Each path below is one point turned by a fixed rotation once a step. After each direction that follows a path, write how fast that rotation turns it, in degrees each step (0 if it stays still).
Each turn is a multiple of 5 degrees from 10 to 175, or 0.
Each row of a path follows its step; steps can be skipped.

step 2:  1.82 -0.66 -0.37  0.72 -3.20  1.15 -3.69  0.04 -0.18 -0.89 -0.97 -0.43 -1.46 -0.24  1.17  1.97 -2.80 -0.46 -3.14 -2.42  0.11  0.74  0.74  0.58 -1.42  1.08  0.30 -0.15 -1.25 -0.71 -0.20 -0.59  1.76 -1.12  0.91 -1.17 -1.25  2.20  1.99  1.67 -1.53 -0.70  1.37 -0.31  0.84  1.77 -1.14 -0.18  1.12 -0.07 -1.81  0.12  1.42 -0.44 -0.69 -2.32  0.04 -2.33  0.97 -0.54  0.15  0.70  1.38 -0.41
step 5: -0.15 -1.30  0.56 -0.86  0.28  1.34  1.22  0.92  1.38  1.65 -2.09  0.49  0.86  2.21 -0.25  1.12  1.75 -1.46 -3.81  2.19 -0.26  2.95  0.77 -0.36 -1.74  0.62 -1.48 -0.94  1.24  1.20  1.89 -0.69  1.56 -0.29 -0.25 -1.07  2.52  0.04 -0.31 -1.15 -1.59 -0.04  1.68  1.76 -0.51  0.09 -0.56  1.02 -0.32 -2.18 -1.13 -2.19 -0.94 -0.57 -1.60  3.12  0.16  0.95  0.63 -0.79 -0.57 -1.36 -0.63 -0.18
step 6: -0.06 -0.42  0.97 -1.38 -1.61  1.11 -0.85 -2.26 -0.27 -0.38  1.13  2.50  0.39  1.05  2.31  0.77  1.46  1.49 -1.66  2.88  0.51  0.22  0.36  0.09  0.94  0.67  1.17  1.15  0.04 -0.57  1.12 -1.26  2.48  0.02 -0.75 -1.14 -1.32 -0.81  0.68  1.78  0.47 -0.33  2.95  1.29 -1.43  2.22  0.61  2.36 -0.09  1.14 -1.75  1.24  1.79 -1.56  0.21  0.95  2.23 -0.71  1.69  2.08 -2.11  1.44 -1.03 -0.97
step 13:  1.03 -0.06 -0.15 -2.48  0.01  0.80  0.51 -2.21  1.32 -1.57 -0.75  0.06 -0.78  0.54  0.85  1.82 -1.21 -0.71 -0.48  0.96  0.12  2.36  3.37  0.02 -0.58 -1.75 -0.07 -2.75  1.99 -0.68  1.91  0.14 -0.39 -1.57  0.74 -1.04  2.14  1.00 -1.89  0.75  1.56  0.64  1.02  0.48  0.21  1.11  1.25  2.82  0.22  0.24 -1.02 -0.02  0.41 -0.15 -0.21 -0.06  3.35 -0.53 -0.71  0.90  2.57 -0.21 -3.43 -0.22
step 18:  0.69  2.26 -0.85  0.02 -1.26  1.14 -1.05  2.71 -1.63  0.80 -0.48  2.47  2.63  0.17  1.12 -0.57  1.20  0.31 -2.48 -0.16 -0.07 -0.88  0.18 -0.22 -1.26  1.36  0.12  1.50 -2.29  1.64  1.42  0.22  1.39 -0.40  1.87 -2.43  0.74  0.97  2.25  0.75 -1.59  0.54  1.34 -0.92  0.26  1.72  0.14 -0.27  1.17 -0.50 -2.99 -0.29 -0.68  0.94 -0.78 -0.43 -1.01 -3.05  1.85  1.44  0.95  1.88 -0.05 -1.26
step 20: -0.01 -2.49  2.15 -0.99 -1.39  0.68 -0.96 -0.89  0.87 -3.98 -1.34 -0.36  2.41 -1.30 -1.50  2.74 -0.64 -1.22 -0.90 -2.46  0.17 -0.67  0.73  0.39 -2.06 -0.31 -2.42 -0.26  2.08  2.31  1.68  0.89 -0.17  0.21  1.64  0.28  1.18  0.73 -0.25  0.77  0.84 -0.98 -0.53  1.34  1.41 -1.03 -0.59 -0.70 -1.27  1.88 -0.31  1.66 -0.14 -0.89  0.37 -0.46  0.11 -1.65 -2.93  0.66 -0.23  0.00  0.07 -1.27
step 22: -2.58 -0.90  2.16  0.74 -0.45  0.36 -0.32 -1.02  0.54 -1.25  0.08  4.03  1.18  1.32  0.93 -0.54 -0.68 -1.51 -1.75  0.08  0.87  0.61 -1.44  0.32 -1.88  2.09  0.38 -0.23  0.65  0.56  0.73 -0.50 -1.37 -0.09 -1.76 -0.29 -1.13 -1.11  2.41 -0.19 -0.95 -1.45  0.21 -0.97 -0.68  0.58  0.96  2.31  1.41 -1.86 -2.01  0.37  2.29  1.52  0.55  1.53  1.28  0.95  2.02  2.75 -1.43  0.77 -2.53  0.35
step 25:  2.46  1.31 -1.30 -2.39  0.06  1.48  0.43 -0.28 -1.54  2.53 -2.17 -0.61 -0.81  1.55  1.74 -0.39 -0.29 -0.11  0.79  0.20 -1.27 -0.09  1.78 -1.20  0.53  0.22 -2.19  0.73 -1.41  1.78  0.72 -1.67  0.52 -1.75  0.47 -1.56 -1.69  2.11 -0.16  1.45  0.18  1.24 -1.40  0.93 -0.85  1.15  1.58  2.58 -0.29  2.48 -2.13  0.11  1.42 -0.87  0.22 -0.91  2.16 -0.73  2.55  1.21 -1.27 -1.47 -0.69 -0.89
step 26: -0.74 -0.60  0.84 -0.17 -0.46  0.16 -0.40  0.70  1.33 -0.40 -0.87  1.07  1.81 -1.28  2.26 -0.21  0.99 -1.62  0.14 -1.62  1.91 -1.32  0.91  2.09  0.09  1.36 -3.98 -2.02 -1.61  1.75  0.66 -0.55 -0.05 -0.70 -1.37  0.07  2.62  0.32  0.67 -1.31  2.10  0.40  1.01 -0.12  0.82 -1.18  0.59  1.16 -1.92  2.27 -3.42 -0.04 -1.39  1.68  1.53  0.23  0.57 -2.17  0.88  2.03  1.01  0.57 -0.34 -0.19
Directions:
 0.35 -0.33  0.15 -0.26  0.19 -0.09 -1.08  0.44  0.32 -0.33 -0.52 -0.10 -0.18  0.21  0.01 -0.44  0.07  0.42 -0.24  0.03  0.51 -0.01  0.23  0.76 -0.17 -0.10 -0.14 -0.11 -0.27  0.32  0.16  0.06 -0.27 -0.40  0.54  0.52  0.38  0.11  0.18 -0.48  0.82 -0.20  0.00  0.25 -0.17 -0.17  0.57 -0.21 -0.13 -0.34  0.44  0.37 -0.23  0.75  0.09  0.22  0.44  0.35 -0.33 -0.96 -0.49  0.24  0.31 -0.23 => 115
-0.40  0.08 -0.78  0.22 -0.56 -0.33 -0.03 -0.57  0.19 -0.44 -0.22 -0.45  0.15  0.26 -0.32  0.47 -0.26 -0.28 -0.45  0.29  0.67 -0.26  0.07  0.10 -0.31 -0.16  0.13 -0.62  0.42  0.43  0.13  0.23  0.26 -0.07 -0.04 -0.12 -0.18  0.34  0.67 -0.27 -0.71 -0.43 -0.54 -0.44  0.26  0.23 -0.01 -0.53  0.33  0.31  0.98 -0.27 -0.28  0.20 -0.17 -0.52  0.36  0.23 -0.05  0.18 -0.12  0.56 -0.57  0.11 => 40
 0.20  0.31  0.29 -0.39 -0.03  0.20 -0.24  0.01 -0.17  0.15  0.01 -0.60 -0.75  0.44 -0.36  0.60  0.25  0.14 -0.50  0.53 -0.34  0.10  0.52  0.02  0.28 -0.10  0.16 -0.39  0.35 -0.12  0.68  0.37 -0.99  0.68  0.00  0.61 -0.13  0.37  0.59  0.05  0.03 -0.02  0.33  0.20  0.06 -0.04 -1.02  0.01 -0.53 -0.16  0.03 -0.03  0.26 -0.25 -0.16 -0.22  0.15 -0.34  0.00  0.21 -0.09 -0.48  0.10 -0.80 => 95
-0.35  0.57  0.39 -0.10  0.19 -0.36  0.29 -0.53  0.35 -0.15  0.25  0.21 -0.93 -0.29  0.20  0.35  0.39 -0.42 -0.52 -0.02  0.41 -0.71  0.29 -0.12  0.45 -0.38 -0.33  0.32 -0.72 -0.49 -0.10  0.03  0.43 -0.38 -0.11 -0.37  0.33 -0.51  0.07 -0.17 -0.01 -0.32 -0.07 -0.23 -0.11 -0.81 -0.56  1.05 -0.16 -0.07  0.33 -0.06 -0.48  0.22  0.00 -0.24 -0.18  0.25 -0.02 -0.34 -0.36  0.11  0.08 -0.29 => 160
 0.22  0.51 -0.60  0.65 -0.40 -0.11 -0.76  0.16  0.04 -0.20  0.15  0.04  0.21  0.38 -0.24 -0.84  0.21  0.34  0.33 -0.12  0.17 -0.45  0.16 -0.01  0.59 -0.16 -0.25  0.09  0.27  0.66 -0.17  0.08 -0.27 -0.08 -0.29 -0.06 -0.41 -0.83  0.41  0.44 -0.20 -0.47  0.41 -0.01 -0.28 -0.23 -0.36  0.50  0.06  0.36 -0.51 -0.50  0.43  0.94  0.10  0.14  0.08 -0.05  0.35 -0.08  0.63 -0.27 -0.36 -0.20 => 95
 0.72  0.06 -0.06 -0.21  0.06 -0.10 -0.02 -0.01 -0.11 -0.12  0.07 -0.08 -0.29 -0.15 -0.54  0.17 -0.08  0.82 -0.26 -0.04 -0.17  0.09 -0.38  0.39 -0.08 -0.32  1.26 -0.20 -0.88 -0.23  0.09 -0.14  0.45 -0.08  0.14 -0.33 -0.01 -0.10  0.14  0.59  0.43  0.33 -0.02 -0.39 -0.03  0.28  0.09  0.37  0.67 -0.50  0.16 -0.02 -0.13  0.45 -0.51  0.17 -0.18 -0.61 -0.31  0.46  0.30  0.06 -0.98 -0.33 => 65
 0.24 -0.27  0.00 -0.09  0.77 -0.73  0.59  0.05  0.02  0.05 -0.12  0.28  0.09  0.39 -0.33  0.05 -0.01  0.11  0.16  0.19 -0.71 -0.97  0.40  0.17 -0.24  0.49 -0.41  0.25  0.28  0.20  0.20  0.03 -0.18 -0.75  0.18  0.52  0.19  0.95 -0.04  0.25  0.19  0.38 -0.64  0.03 -0.35 -0.26 -0.49  0.38  0.38  0.27 -0.09 -0.29  0.12  0.43 -0.10 -0.21  0.25  0.21 -0.40  0.18  0.18 -0.41 -0.41  0.75 => 85
